(in the rows, 128 means zero)
Each path below is one point turned by a fixed rotation once a step. After each direction that follows a path, write how fast that rotation turns it, in degrees each step (0 if it stays still).
Each turn is a multiple of 5 degrees from 10 to 175, or 0.
Each row of a path follows its step; steps can be skipped.

step 0: [134 136 125 131 137 135 125 124 139 120 137 129 121 126 128 115 126 122
 122 140 122 123 137 131 127 124 129 135 128 119 130 131 132 136 134 131
 133 124 136 139 147 128 122 129 135 131 121]
step 2: [119 123 126 132 120 129 138 124 120 122 123 120 127 116 135 125 143 124
 125 115 127 119 134 118 131 129 129 130 134 135 132 121 122 132 137 122
 138 137 132 137 133 133 128 126 136 124 123]
step 5: [137 127 118 127 140 116 116 129 130 130 126 127 129 126 136 136 136 138
 139 126 137 122 127 130 125 126 126 124 142 127 122 131 128 133 139 133
 137 133 134 120 134 125 126 118 122 120 127]
step 6: [123 130 130 133 124 129 132 126 134 122 126 128 135 141 143 126 132 133
 121 120 124 114 131 120 124 134 140 141 129 125 135 133 134 126 133 139
 120 136 135 132 130 130 117 122 132 128 123]
step 11: [127 131 115 136 127 122 124 134 127 119 129 128 120 113 128 121 131 135
 121 135 128 119 132 130 125 131 136 137 133 127 108 126 124 137 127 123
 139 134 126 128 129 123 125 126 130 142 128]
step 14: [133 135 137 133 127 125 136 128 135 130 114 127 128 121 139 120 138 142
 133 135 123 119 122 125 123 139 122 121 127 134 124 124 141 125 127 129
 130 131 132 124 124 132 124 119 137 120 123]
step 20: [141 124 127 138 140 134 132 123 132 117 124 124 139 121 130 118 134 130
 127 123 123 120 128 129 127 118 129 121 132 136 122 129 136 130 133 125
 135 123 119 122 135 112 134 135 139 129 127]
step 21: [128 127 116 125 125 117 130 129 135 124 121 130 119 132 144 127 132 139
 134 128 126 125 123 133 127 121 126 109 136 128 128 124 126 135 129 135
 122 144 128 125 132 128 124 118 127 128 119]
Speeds:
[129 130 128 126 125 128 124 127 128 129 130 127 131 128 127 129 127 130
 125 131 129 128 127 127 131 132 126 126 129 125 131 130 133 131 128 129
 127 130 128 127 130 129 127 129 131 127 127] : 45
[126 131 129 126 129 129 126 131 130 128 124 130 127 130 128 127 129 126
 128 128 127 132 129 128 126 128 127 130 128 128 129 126 131 128 128 128
 127 126 135 130 128 126 127 129 127 127 126] : 45
[126 126 126 125 126 130 130 131 127 130 128 126 128 126 128 128 127 129
 127 128 127 127 132 130 126 127 128 127 129 124 129 126 128 129 129 126
 126 130 126 133 132 127 124 128 125 128 128] : 170
[126 130 130 126 128 125 127 125 129 130 128 125 129 131 127 129 131 128
 131 128 128 127 126 127 125 124 128 125 125 125 127 127 130 129 125 130
 128 128 127 129 126 131 126 127 125 130 128] : 160
[127 127 127 131 128 133 126 130 127 126 127 125 126 128 128 127 130 126
 130 128 127 132 128 128 128 128 128 124 131 128 128 128 129 132 127 129
 130 131 126 130 125 128 129 130 130 132 126] : 40

step 3: [121 138 123 140 128 136 116 123 136 128 141 138 123 132 131 133 133 138
 117 132 109 124 131 134 130 132 133 136 122 122 129 122 133 134 135 117
 137 118 127 120 133 131 135 114 122 128 127]
step 10: [125 128 134 127 148 129 125 130 139 124 119 148 137 116 128 128 144 122
 132 135 133 137 132 134 132 131 112 132 132 135 125 123 128 123 122 126
 125 139 128 134 127 119 135 139 134 127 127]
step 13: [128 125 111 137 129 119 128 138 135 130 125 120 142 125 139 123 132 132
 129 120 137 126 117 138 121 137 127 136 126 131 138 130 122 145 120 124
 128 134 123 131 131 120 131 116 136 139 131]
step 17: [133 128 124 124 129 129 131 132 126 131 124 121 130 132 133 118 126 118
 136 126 141 126 134 127 133 120 128 135 122 123 132 118 131 144 145 111
 120 121 114 118 119 144 122 127 130 126 131]
step 18: [138 143 116 136 127 126 132 125 130 143 121 132 128 130 124 119 129 132
 137 142 127 126 131 119 132 129 134 109 120 128 140 129 138 119 135 142
 135 123 133 119 125 128 133 128 124 131 133]
step 19: [124 129 141 130 145 136 123 132 143 118 134 142 124 124 123 108 126 125
 126 126 127 126 129 125 129 131 137 136 128 131 140 122 134 139 139 126
 124 124 146 132 129 126 129 127 125 129 123]
step 21: [114 135 122 113 126 133 121 126 123 123 120 136 128 119 133 126 117 131
 114 127 128 133 147 127 138 119 132 136 120 122 130 139 123 131 133 134
 133 117 127 113 130 126 134 125 131 134 131]
step 23: [124 115 134 130 127 121 118 123 130 111 120 125 110 125 115 130 115 131
 131 126 122 129 123 120 112 135 137 134 123 130 132 134 131 137 124 128
 135 134 121 117 127 133 132 119 123 120 134]
Speeds:
[129 130 128 129 129 128 129 127 129 132 126 124 129 126 130 130 125 129
 127 128 129 125 124 128 130 127 129 128 127 127 131 127 127 128 127 128
 122 132 127 129 127 127 128 129 127 130 124] : 160
[130 129 128 126 128 130 124 125 130 128 128 128 128 131 128 126 129 129
 128 129 130 126 127 128 131 127 135 129 127 128 130 128 127 130 130 131
 132 126 127 127 128 130 128 130 128 128 125] : 20
[126 128 126 124 128 126 131 128 128 129 128 128 130 127 129 132 128 128
 127 131 128 130 127 131 127 129 131 129 132 124 130 131 129 129 130 127
 127 124 128 128 129 130 125 128 130 130 129] : 85
[129 131 130 127 126 126 127 129 126 130 129 128 125 126 132 129 126 127
 126 129 131 128 126 129 127 125 128 126 124 128 125 128 131 125 130 130
 129 125 128 125 127 126 128 130 128 130 130] : 115
[126 126 128 128 126 128 127 128 131 129 127 128 128 127 131 129 125 131
 129 128 131 127 134 129 127 128 130 126 129 130 125 128 124 125 129 125
 128 129 128 128 124 129 126 130 129 126 128] : 70

step 0: [134 130 115 135 133 116 132 147 135 122 130 136 124 132 130 138 123 133
 130 126 122 127 125 138 119 122 127 132 133 130 134 122 122 131 136 133
 118 128 121 137 124 121 124 118 135 137 123]
step 1: [125 127 126 120 129 126 130 134 120 114 126 130 126 115 122 133 120 131
 125 126 131 124 138 143 134 119 124 138 122 132 128 132 138 135 116 121
 132 128 128 122 130 115 133 119 134 118 122]
step 2: [113 114 140 118 129 123 119 128 119 140 131 127 120 120 125 120 127 128
 120 122 126 125 125 131 133 134 130 125 127 134 130 122 121 119 121 125
 131 139 141 122 130 124 116 128 130 126 124]
step 4: [127 141 132 130 116 135 132 129 133 125 130 121 138 122 125 128 123 120
 140 125 119 129 132 125 125 137 125 118 123 126 112 128 140 139 118 129
 115 128 119 121 125 132 128 124 122 129 131]
step 6: [135 115 129 131 121 124 125 124 140 125 119 127 133 140 131 131 130 140
 134 140 137 123 122 132 130 131 131 128 121 133 131 136 128 130 137 119
 141 129 136 131 129 124 138 133 119 114 126]
step 11: [131 119 139 119 123 127 139 135 127 118 133 134 136 138 124 129 125 122
 117 121 128 126 133 147 132 124 134 135 137 133 134 130 128 119 131 131
 125 125 122 139 121 128 135 131 123 138 122]
step 12: [126 120 132 107 120 119 123 125 135 121 126 128 131 122 122 130 120 128
 135 117 119 135 133 131 131 125 125 133 131 122 110 130 131 139 120 129
 130 125 135 127 135 133 126 132 137 136 130]
step 14: [124 141 130 134 117 128 134 130 120 126 131 128 129 122 132 126 124 136
 139 134 132 121 118 132 136 132 135 121 132 128 134 128 128 125 124 123
 125 123 132 146 126 132 133 124 115 109 126]
Speeds:
[128 130 129 129 130 128 130 128 129 128 126 129 128 130 132 127 128 127
 130 130 132 127 129 127 127 135 127 126 128 129 128 131 129 131 126 128
 130 128 130 127 128 129 127 128 125 128 132] : 35
[128 129 130 129 127 130 131 129 128 127 131 129 129 128 129 131 126 130
 126 128 131 128 124 127 128 129 132 129 127 128 124 128 129 128 131 131
 129 132 127 129 131 130 127 126 129 130 127] : 95
[129 130 133 128 129 129 126 129 130 128 128 130 127 124 127 127 129 127
 130 128 129 132 128 126 124 129 127 132 126 129 129 128 128 129 125 130
 129 129 127 125 127 128 130 130 128 127 124] : 130
[128 128 129 128 128 127 123 127 128 130 129 130 125 130 131 126 129 126
 127 123 127 130 127 126 126 129 127 128 130 132 128 126 131 126 130 127
 126 129 127 128 130 127 127 124 129 129 131] : 135

step 3: [123 137 130 130 125 144 137 126 133 131 138 120 129 123 131 120 135 133
 126 132 132 134 135 125 121 136 131 128 139 136 124 137 119 126 129 122
 134 122 137 122 126 140 130 131 125 128 128]
step 7: [132 144 127 117 133 118 135 136 127 134 131 133 132 134 122 128 140 120
 120 129 126 125 132 119 123 133 124 132 119 133 139 131 123 128 127 129
 124 134 134 121 130 124 134 128 120 120 132]
step 11: [142 123 119 119 131 129 115 129 128 125 136 127 128 109 130 130 136 126
 131 125 119 137 131 133 133 131 131 125 118 132 135 132 130 125 132 134
 128 128 131 133 121 121 133 136 126 133 127]
step 14: [141 121 132 127 116 132 122 130 122 121 124 126 129 126 134 127 124 135
 126 126 133 129 128 126 129 123 137 140 131 136 115 129 140 123 131 131
 118 122 126 133 135 127 129 128 125 142 119]
step 16: [125 130 128 116 122 117 114 124 127 125 134 121 127 140 131 122 134 130
 126 122 126 137 132 134 130 123 122 135 132 129 138 124 133 132 118 130
 126 135 130 129 132 129 131 120 131 112 125]
step 17: [128 143 130 139 132 127 116 140 134 123 130 130 133 126 135 124 123 124
 136 136 134 132 126 137 134 120 122 133 128 130 122 131 139 126 129 127
 133 127 123 119 130 130 136 139 132 126 120]
step 22: [117 133 127 139 127 119 124 127 127 124 123 124 141 131 127 126 140 142
 130 126 122 130 137 122 132 132 130 131 128 134 130 120 123 128 141 121
 123 134 122 122 121 132 132 130 131 131 139]
step 23: [133 125 129 123 128 135 126 142 128 127 127 129 130 122 137 132 127 124
 130 127 123 120 132 112 125 125 125 127 118 131 113 120 120 124 139 131
 129 118 133 117 131 132 123 133 120 128 130]
Speeds:
[127 128 127 124 127 128 128 126 129 129 126 129 125 128 130 129 129 130
 126 126 127 127 129 131 126 129 125 129 126 126 129 132 129 129 127 131
 127 126 132 131 126 127 130 131 126 126 127] : 80
[127 129 127 129 129 132 128 127 133 125 125 129 130 132 124 128 128 131
 128 129 129 130 127 128 129 130 128 124 129 129 129 128 124 128 127 128
 126 129 130 130 129 126 127 125 126 126 127] : 120
[127 131 126 128 130 128 131 128 125 129 125 128 133 128 130 130 126 129
 128 128 127 126 129 127 134 130 130 130 130 130 130 127 128 128 129 129
 127 126 128 132 128 130 127 130 127 129 125] : 90
[128 129 129 124 127 127 126 130 128 129 127 130 128 129 125 130 127 127
 134 128 130 130 128 125 130 128 125 129 127 129 126 129 130 126 127 131
 130 127 128 128 129 127 130 129 123 130 130] : 115

step 2: [127 125 138 132 126 130 118 135 129 122 114 124 125 124 126 124 126 126
 138 133 119 123 127 132 142 126 138 137 117 124 121 136 118 138 122 125
 139 132 127 123 122 132 120 125 122 129 136]
step 5: [126 130 126 123 127 139 129 123 134 109 134 127 126 126 121 110 140 132
 136 133 129 129 128 125 125 124 130 138 123 132 136 131 132 123 124 125
 129 125 134 129 127 121 138 116 115 130 135]
step 11: [123 128 128 118 126 123 122 139 134 131 118 116 120 133 116 140 122 126
 133 129 122 128 134 133 132 132 133 128 123 123 136 120 122 129 131 121
 142 133 131 129 127 138 135 136 114 125 129]
step 12: [128 123 140 123 124 118 127 122 123 125 128 109 128 133 140 133 128 133
 124 130 126 140 126 131 133 124 123 125 122 129 135 125 134 125 130 132
 126 113 118 138 123 129 129 131 126 119 141]
step 16: [128 133 134 120 124 123 131 120 125 128 129 117 125 117 144 119 129 131
 130 144 124 127 139 143 126 133 133 116 133 131 131 133 134 133 120 121
 133 133 137 129 127 127 126 133 125 127 121]
step 17: [137 129 130 135 133 128 126 120 134 127 120 124 137 123 134 130 130 129
 135 135 132 124 119 122 110 120 123 124 117 121 136 133 119 131 109 125
 138 129 123 132 124 123 128 124 126 130 130]
step 18: [132 138 122 130 125 135 131 132 129 123 123 136 134 135 123 130 128 135
 143 131 118 130 124 116 123 121 123 135 133 133 119 119 140 129 117 128
 136 115 134 126 126 137 120 132 128 121 130]
step 21: [138 124 125 129 122 125 130 130 135 127 132 120 129 136 142 129 140 128
 122 128 121 122 125 131 132 122 113 130 127 128 121 120 130 129 120 118
 118 121 121 138 114 132 130 124 117 134 127]
Speeds:
[132 127 130 130 127 127 123 127 126 127 123 130 129 127 128 129 128 126
 129 129 129 130 125 129 130 124 130 126 126 126 129 127 130 129 127 126
 128 126 128 130 128 129 126 131 129 124 128] : 70
[127 125 129 126 128 127 126 130 131 128 129 131 130 128 128 126 129 124
 127 130 128 128 130 128 129 127 131 130 129 130 126 130 127 126 128 127
 130 127 129 126 127 132 134 128 131 126 128] : 80
[125 129 129 123 131 129 130 130 129 127 130 130 125 125 129 130 126 128
 127 129 129 129 126 131 128 127 130 130 128 127 130 125 131 129 130 131
 128 124 129 127 128 126 128 127 126 125 130] : 100
[128 127 130 125 126 126 130 129 127 131 124 128 128 129 123 128 129 129
 131 128 127 130 131 128 127 130 127 124 131 127 130 128 129 125 130 129
 126 126 127 127 128 128 127 125 128 125 126] : 95
[126 127 129 128 128 127 126 128 132 130 124 127 129 127 126 132 127 128
 124 127 133 127 126 127 126 128 126 130 130 128 127 129 128 131 128 130
 129 131 127 130 127 128 127 124 130 128 128] : 160

step 0: [136 119 116 124 125 121 127 141 117 134 119 123 138 128 124 133 129 132
 123 120 124 134 133 127 121 139 129 125 132 133 117 135 129 133 134 128
 131 138 128 138 125 133 121 125 131 138 130]
step 1: [126 117 126 124 120 117 147 130 124 128 121 133 131 129 125 133 131 119
 126 129 129 132 122 137 131 123 129 114 129 136 135 128 134 123 127 129
 137 133 140 123 131 125 128 126 143 127 133]
step 7: [123 118 118 127 127 134 145 131 129 127 120 127 135 134 123 129 130 118
 139 132 132 120 123 136 132 126 130 116 124 125 131 126 121 126 133 123
 130 132 134 126 129 127 111 131 137 135 136]
step 10: [132 135 122 130 120 127 151 127 130 126 129 120 127 123 132 126 129 118
 142 133 122 126 125 132 135 139 135 128 133 126 133 130 118 121 123 121
 133 127 134 131 126 131 114 127 130 130 130]
step 11: [133 136 136 133 137 149 134 140 120 123 124 127 130 132 135 136 126 125
 128 126 126 133 131 141 122 128 130 125 138 131 126 118 126 124 131 121
 132 132 127 135 125 138 125 127 130 125 137]
step 12: [124 113 131 128 123 131 116 127 128 125 130 130 136 124 130 141 130 122
 131 132 133 143 136 129 123 140 135 130 127 126 128 130 136 130 136 122
 132 143 129 130 136 136 130 127 135 122 134]
step 19: [114 123 125 132 125 127 144 124 127 115 125 133 131 125 124 128 134 126
 133 132 139 121 132 125 132 130 144 132 129 124 132 121 132 131 133 118
 133 121 133 129 125 140 133 139 124 127 132]
step 22: [121 131 123 127 126 125 138 137 129 121 116 133 123 120 131 131 127 115
 125 118 127 122 128 128 134 132 132 134 126 131 133 128 121 133 145 115
 130 119 125 127 129 140 126 137 131 133 130]
Speeds:
[128 129 127 128 126 125 129 125 131 126 127 132 128 129 127 127 129 127
 132 128 126 128 131 127 129 126 126 126 133 125 128 129 125 130 129 127
 128 130 129 125 129 125 128 128 130 128 131] : 125
[126 128 129 129 128 128 129 129 125 129 128 132 127 129 125 128 127 126
 127 125 129 126 128 130 129 130 128 126 131 130 123 126 130 127 134 128
 126 129 130 127 127 131 128 126 128 128 127] : 100
[125 131 129 130 129 126 126 127 127 123 129 129 129 125 128 128 132 127
 129 128 128 128 127 128 129 126 126 131 130 128 128 128 130 129 130 128
 128 124 123 127 130 131 126 130 126 128 128] : 10
[127 127 130 128 127 124 126 130 130 126 129 129 128 129 130 127 126 125
 126 129 129 128 131 124 126 129 128 130 125 125 125 126 128 127 128 126
 129 130 126 128 127 131 129 124 126 130 130] : 115
[128 130 132 127 129 126 126 125 129 128 129 127 130 124 129 128 129 128
 131 126 130 129 127 128 129 130 130 129 127 127 127 128 126 124 127 131
 127 130 130 124 124 126 126 129 128 131 126] : 100
[130 130 129 129 126 130 131 131 129 130 129 128 130 125 129 128 127 128
 124 125 122 132 128 124 130 129 126 130 130 127 126 127 125 128 128 127
 127 127 129 129 128 129 127 128 129 126 126] : 65

step 5: [138 123 127 132 127 122 132 117 127 134 115 125 124 122 131 130 117 120
 122 124 139 128 135 132 135 125 138 126 138 139 124 133 131 127 124 130
 120 135 126 130 135 124 123 125 121 124 127]
step 8: [124 133 123 122 133 126 126 142 128 141 139 141 124 132 118 123 132 133
 128 124 128 135 128 121 120 128 123 133 128 130 139 130 137 127 128 129
 130 131 125 134 130 134 119 138 121 132 121]
step 10: [134 126 140 131 113 120 132 132 126 126 134 119 118 137 123 129 126 130
 134 139 124 138 126 126 120 123 128 131 135 132 119 128 125 122 122 131
 134 117 135 126 132 126 125 120 132 129 122]
step 15: [133 128 124 125 119 124 124 125 137 132 134 133 131 128 125 123 130 133
 122 137 131 129 138 138 121 125 126 138 125 129 126 120 128 145 123 117
 128 121 117 134 122 133 137 135 127 129 130]
step 16: [137 123 141 125 134 120 132 128 130 137 131 126 117 132 120 118 124 132
 120 129 135 134 123 122 129 122 126 131 136 135 125 130 128 120 134 120
 131 135 122 138 136 123 128 124 128 131 118]
step 20: [132 141 124 130 139 116 125 125 126 141 131 125 134 121 126 116 140 130
 130 119 129 132 124 124 129 123 129 133 127 127 124 131 129 128 128 123
 140 131 129 121 123 132 116 128 117 124 124]
step 22: [127 125 137 129 130 128 138 121 134 128 126 123 126 128 121 132 122 128
 128 138 137 130 121 122 115 118 136 134 131 127 126 126 132 126 135 116
 135 117 128 129 128 122 130 135 140 118 125]
step 23: [128 128 139 123 127 124 127 125 125 134 128 136 136 132 131 132 119 133
 120 140 121 125 145 124 126 119 120 122 122 133 122 127 122 125 126 126
 113 128 128 137 134 129 134 132 124 127 129]
Speeds:
[128 129 126 130 126 128 129 129 127 130 130 124 128 124 124 130 132 129
 129 128 130 127 128 127 131 126 126 130 128 130 126 127 127 129 125 131
 126 127 125 130 128 128 127 126 128 128 131] : 70
[128 127 130 130 129 128 128 126 131 128 129 128 129 129 130 130 128 129
 124 129 127 127 128 127 127 129 129 127 130 127 126 131 131 128 127 128
 130 128 130 133 127 129 132 128 126 125 134] : 35
[129 131 132 127 127 127 128 130 124 130 129 129 128 130 127 132 130 129
 129 129 127 125 125 127 126 132 130 130 130 128 129 129 126 127 131 126
 130 129 128 131 129 129 125 126 127 130 128] : 175
[126 126 130 125 125 127 127 126 125 129 124 126 129 130 131 128 131 124
 130 130 128 127 127 127 130 130 129 127 130 128 125 130 130 127 126 131
 126 129 126 127 130 128 131 129 127 129 127] : 55
[128 126 129 131 126 129 124 129 127 129 129 126 125 128 128 132 128 127
 129 126 130 129 132 131 128 127 130 128 127 126 126 127 130 125 132 128
 128 126 131 127 127 124 128 130 127 127 129] : 90
[132 129 130 130 133 125 127 130 128 128 124 129 126 130 129 126 132 129
 128 127 128 128 130 128 132 127 129 128 128 130 130 129 131 129 128 126
 125 127 129 129 130 127 127 127 127 131 130] : 95
[128 128 128 130 126 126 127 132 128 122 125 125 129 125 127 126 127 126
 128 127 130 130 127 126 126 129 129 128 130 128 128 132 125 128 130 129
 128 128 130 127 129 127 128 125 125 127 129] : 95

step 4: [125 143 127 128 132 121 135 128 128 121 132 127 124 125 129 114 135 130
 128 126 131 136 148 126 130 133 126 141 137 133 130 127 127 122 132 137
 136 134 119 135 133 124 130 135 122 130 125]
step 7: [122 146 124 118 125 126 128 131 122 130 128 123 129 121 123 124 129 133
 129 139 128 140 136 116 134 122 124 135 128 118 143 126 127 124 130 126
 136 132 126 124 130 124 127 139 127 138 131]
step 10: [119 138 122 122 122 133 132 119 124 119 140 112 133 122 126 125 124 128
 136 129 136 133 133 121 122 122 123 133 135 126 136 124 128 122 123 143
 135 129 128 124 126 128 123 120 124 128 128]
step 12: [111 135 126 121 117 130 127 133 132 128 130 124 120 123 133 122 136 125
 127 130 119 136 141 121 133 128 124 135 133 137 134 117 128 124 129 123
 137 131 134 121 134 135 139 126 124 132 122]
step 14: [127 138 116 121 126 140 131 133 126 126 139 129 125 133 125 120 136 135
 127 133 131 136 145 130 131 121 125 132 120 133 128 124 115 138 132 130
 126 132 123 126 138 132 116 125 127 127 128]
step 17: [117 132 129 121 124 124 131 128 124 126 125 128 131 124 120 112 127 133
 133 122 126 138 143 133 131 127 127 141 129 136 125 122 118 135 123 133
 134 139 130 115 130 123 125 131 120 137 125]
step 20: [131 146 126 128 130 127 132 125 128 123 133 132 126 120 123 114 128 128
 123 131 127 133 150 129 128 133 121 142 137 130 137 130 128 120 128 132
 136 127 125 133 135 128 128 131 126 135 125]
step 23: [116 141 122 121 124 125 131 124 120 129 129 125 129 114 126 131 130 133
 132 127 127 138 135 119 132 120 126 128 134 122 145 131 128 124 133 127
 142 135 123 120 133 123 129 135 126 136 130]
Speeds:
[130 131 127 126 126 127 126 126 127 133 126 130 129 127 127 127 126 129
 133 127 130 128 128 125 124 127 129 128 128 127 128 129 128 123 127 127
 128 129 129 132 129 130 130 127 131 128 129] : 25
[126 127 129 128 128 127 126 128 128 129 129 128 130 125 128 130 125 125
 127 129 130 130 127 123 127 131 125 126 128 128 129 126 125 130 128 131
 129 126 125 129 128 129 129 129 127 127 132] : 135
[126 128 128 132 128 131 132 129 129 124 130 129 129 129 129 126 125 129
 131 128 127 129 121 125 128 127 129 127 126 126 129 128 127 126 126 128
 127 125 127 129 129 126 127 127 129 129 126] : 135
[130 128 128 126 128 129 127 129 132 126 124 126 131 125 125 126 125 126
 127 128 130 126 127 130 130 126 128 129 129 127 130 126 128 127 127 128
 131 126 129 126 127 133 127 127 128 129 124] : 145
[124 125 130 128 127 126 129 128 127 127 126 128 127 126 128 128 129 128
 132 125 131 129 127 129 127 128 128 126 132 130 126 124 130 124 129 129
 128 128 129 124 127 126 126 129 126 128 129] : 65
[127 131 127 127 130 128 128 130 129 128 130 129 127 126 125 126 127 123
 130 125 126 127 128 127 126 126 129 126 127 130 125 131 129 131 124 129
 124 128 129 126 126 128 129 129 127 127 127] : 90
[128 129 128 125 129 130 127 126 129 127 126 127 127 126 128 132 127 132
 125 125 125 129 127 129 124 128 126 127 128 130 129 127 131 126 127 127
 127 126 127 126 130 126 133 126 127 126 129] : 110
